In the rows, 128 means zero.
Turns in one plane each, and the order they were made in; the first pair answered
R (before => after):
[116 131 120 138 122 115 149 126 130 143 157 144 109 146 123 101 136 133
 136 120 118 132 117 147 142 134] => [135 136 118 133 122 113 136 120  96 153 146 137 112 119 119 114 135 137
 134 130 134 125 127 137 150 150]
[139 105 167 132 168 123 136 107  87 129  84 120 149  98 146 187 111 126
 134 116 131 104 133 105 100 121] => [120  94 171 127 173 140 152 127 147 112  95 132 143 116 159 168  95 129
 136 110 104 115 121 116  95  97]
[131 132 115 132 108 145 130  98 112 111 128 100 146 164  92 149 148  98
 102  90 146 121 121 121 113 102] => [167 126 111 120 118 160 117 115 100 119 104  92 149 107 116 161 114 129
  96 114 157 122 135 100 127 118]
T (before => after):
[158 152 147 115 137 122 153 133 102 158 138 108 113 119 124 172 115 155
 100 173  74 151 111 113 120 157] => [164 156 130 106 115 141 146 132 102 145 136 101 124 120 128 176 124 155
 104 188  93 151 109 109 116 154]
[103  91 132 136 181  95 128 152 171 140 127 150  94 130 133 140 135 140
 113 106 105 125  99 142  99 110] => [108 111 133 142 174  89 145 154 168 141 145 135 105 146 134 151 147 153
 112 128 109 128  94 126  95 102]
[143 151 122 134 129 115 140 140 112 134 135 106 142 126 132 143 131 151
 115 161 131 131 134  95 141 127] => [148 149 110 121 114 135 123 140 112 125 123 106 146 120 137 141 136 146
 120 158 147 128 133  99 142 128]
N (before => after):
[145 138 129 140 141  82 111 121  83 170 108 143  84 112  97 102 123 127
 122  89  97 121 144 140 151 158] => [157 141 114 131 125  97  98 125  88 164 107 142  86 105 101  93 128 131
 122  95 109 124 148 142 157 168]
[144 125 131 143 153 114 116 135  95 158 122 131 116  98 128 125 135 126
 130 122 143 116 144 117 163 176] => [135 119 111 131 129 135  98 128 104 143 119 137 120 106 121 112 148 109
 137 110 152 115 141 133 161 176]
[172 141 112 164 180 113 137 141 141 159 131 122 145 104 135 172 130 170
 150 140 104 118 114  52 116 119] => [186 149  62 134 118 166  92 145 150 132 128 128 155 101 136 137 150 161
 156 146 142 125 119  69 128 138]
G (before => after):
[133 118 141 136 156  96 198 120 134 131 130 104  98 108 138 183 109 161
 147 149 143 120 128  89  92 123] => [133 113 137 126 154 112 197 134 161 126 127 112  95  98 149 171  90 168
 145 144 136 128 127  93  98 120]
[133 118 126 113 133 138 135 107 118 121  97 117 152 127 129 140 128 117
 126 137 142 110 123 112  99 109] => [121 141 131 135 139 111 158 121 137 135 137 111 137 157 120 128 140 127
 116 144 121 125 121 116 107 104]
[ 74  84 146 118 143 125 110  54 128  95 133 167 127 143  93  87 147 107
 138  52  89 109 140 162 112 123] => [ 70  93 151 123 144 118 117  59 136 100 145 168 125 152  91  80 148 116
 131  55  81 116 139 163 114 123]
[139 111 127 123 117 154 149 139 144  94 109 106 169 136 161 155 120 134
 141 146 143 113 105  93  98  94] => [131 129 137 141 118 122 164 131 125 107 131  97 167 162 148 162 141 132
 137 153 143 110 101  88  95  94]
Then:
(2 to 3 turns a pair)
[126 131 119 118 101 155 150 112 101  96 125  91 176 160 144 174 155 116
 142 160 175 114 113 101  97  93] => [138 135 133 127 122 135 162 120  96 111 132  84 173 148 151 187 142 137
 133 177 165 115 117  89 101  96] => N, N
[167 155 125  93 104 170  99 140 163 112 115 121 145  82 163 114 137 142
 126 111  91 152 139 119 123 122] => [166 155 134 107 107 137  91  95  83 126  99 115 157  93 130 144 170 110
 133 100 124 122 142 116 112 135] => G, T
[164 147 128 160 156  83 145 127  98 170 151 129  93 101 106 118 133 175
 111 133 133 143 164 123 182 180] => [114 115 125 142 148 124 159 140 206 128 160 154  84 143 120  72 121 154
 126  93  92 157 140 161 166 139] => G, R
[ 90 117 136 109 128 119 131 129 218 134 131 138 134 152 141 127 105 127
 126 138  96 162 115 124 123 123] => [121  94 152 107 160 110 116  98 135 151  82 132 144  93 139 175  86 123
 130 135 121 132 130 100 119 140] => G, T, N
[143 117 136 119 128 126 105 102  53 127  93 125 144  96 116 167 121 128
 125 148 161 103 134 106 124 138] => [121  93 148 110 152 155 138 143 165 109 100 135 132  95 157 142  71 154
 125 140 105 128 123 113 120 102] => R, T
[156 112 119 116  87 147 134 129 111  74 107  86 178 113 152 166 144 136
 125 158 161 125 120 108 106 110] => [128 116 121 125  83 134 146 122 123  68 125  89 174 158 138 152 169 110
 131 139 155 124 107 125  93  94] => R, R
[168 136 108 113 163 134 117 120 122 146 121 138 122  55 135 157  91 157
 129 149 126 119 146 132 165 159] => [174 148  97 109 149 141 120 126 129 137 132 133 127  61 142 151  97 164
 131 165 132 124 145 129 168 160] => N, G, R
[120 122 136 127 171 127 141 144 169 114 119 141  69 121 120 127 111 127
 136 103  70 134 144 149 146 118] => [114 120 127 121 157 131 125 137 159 111 113 150  62 124 109 114 122 114
 138  88  79 129 150 162 150 127] => R, G
[124 160 146 146 126 124 153 101 102 139 153  92 120 183 128 135 138 121
 129 151 129 136 108 107 117 103] => [119 132 141 122 133 166 146 132 172 120 140 110 109 156 154 109  91 137
 132 137 101 151 104 120 123  91] => G, N, N
[111 148 128 118  91 132 147 130 148 102 157 124 136 163 126 107 164 115
 126 128 124 129 124 149 113 140] => [136 163 123 116  91 132 144 149 142 117 164 113 134 137 136 111 154 143
 117 154 127 137 136 131 129 156] => N, N, N
[132 159 105 123  84 132 103 124 122 125 135 127 121 144 124 100 145 127
 129 126 135 138 131 146 143 145] => [146 160 104 125  88 130 101 123  99 129 126 120 127 124 125 114 141 130
 127 134 145 135 133 134 145 150] => R, G
[ 90 111 169 141 156  91 136 114 109 132 124 150 104 143  89 139 131  72
 137  97 107 125 118 159 109 125] => [134 127 172 145 170  81 135 124  70 156 114 128 114  90 103 168 110 111
 126 142 128 122 132 121 126 148] => R, T
[132 140 103 145 150 137 133 160 138 125 136 148 132  87 139 113  84 117
 124 116 142 120 162 126 129 118] => [123 161 113 162 152 114 153 160 139 139 159 143 128 113 129 111  97 118
 120 121 133 124 161 126 131 116] => T, R, N
[141 173 112 139 108 102 118 134 128 147 165 122 124 130 131  96 142 138
 117 151 147 148 148 135 138 118] => [148 133 107 117 121 139  94 135 146 134 125 141 119  89 144  88 105 133
 122 126 140 144 154 148 142 124] => G, T
[134 157 154 153 134 104 174 148 188 126 162 103 113 115 170 138 124 152
 143 150  99 152 108 105 141  82] => [140 188 107 141  61 114 126 121 139 116 167 102 121 143 136 119 190 122
 145 149 157 145 114 128 153 117] => R, N, N
[146 143 133 134 135  98 149 175 159 160 165 121 121 126 182 116 144 156
 117 151 121 164 146 143 142 158] => [146 154 129 143 130  76 138 153 111 169 162 118 125 137 159 127 171 137
 117 146 142 157 148 144 143 174] => R, R
[164 161  94 124 111 160 117 106 104 125 111 101 119 105 157 117 136 121
 150 137 243 120 131 148 152 131] => [120 112 130 138 159 137 127  77 107 124  89 130 102 120 135 116 121  77
 164  67 208 103 122 175 134 112] => T, N
[103 137 127 136 128  99 134 145 144 136 149 140 107 129 120 101 125 137
 128 112  94 136 138 165 140 139] => [124 130 115 123 123 118 111 144 134 133 127 141 109  94 125 100 113 140
 128 114 110 136 149 163 150 155] => R, G
[ 97  99 143 126 171 112 123  88 107 135  94 139 103 127  99 126 121  69
 137  51 112 108 115 140 115 129] => [ 90  96 143 124 173 119 130  95 126 132  97 141 101 134 106 121 116  75
 136  49 100 114 111 141 112 121] => R, R, R
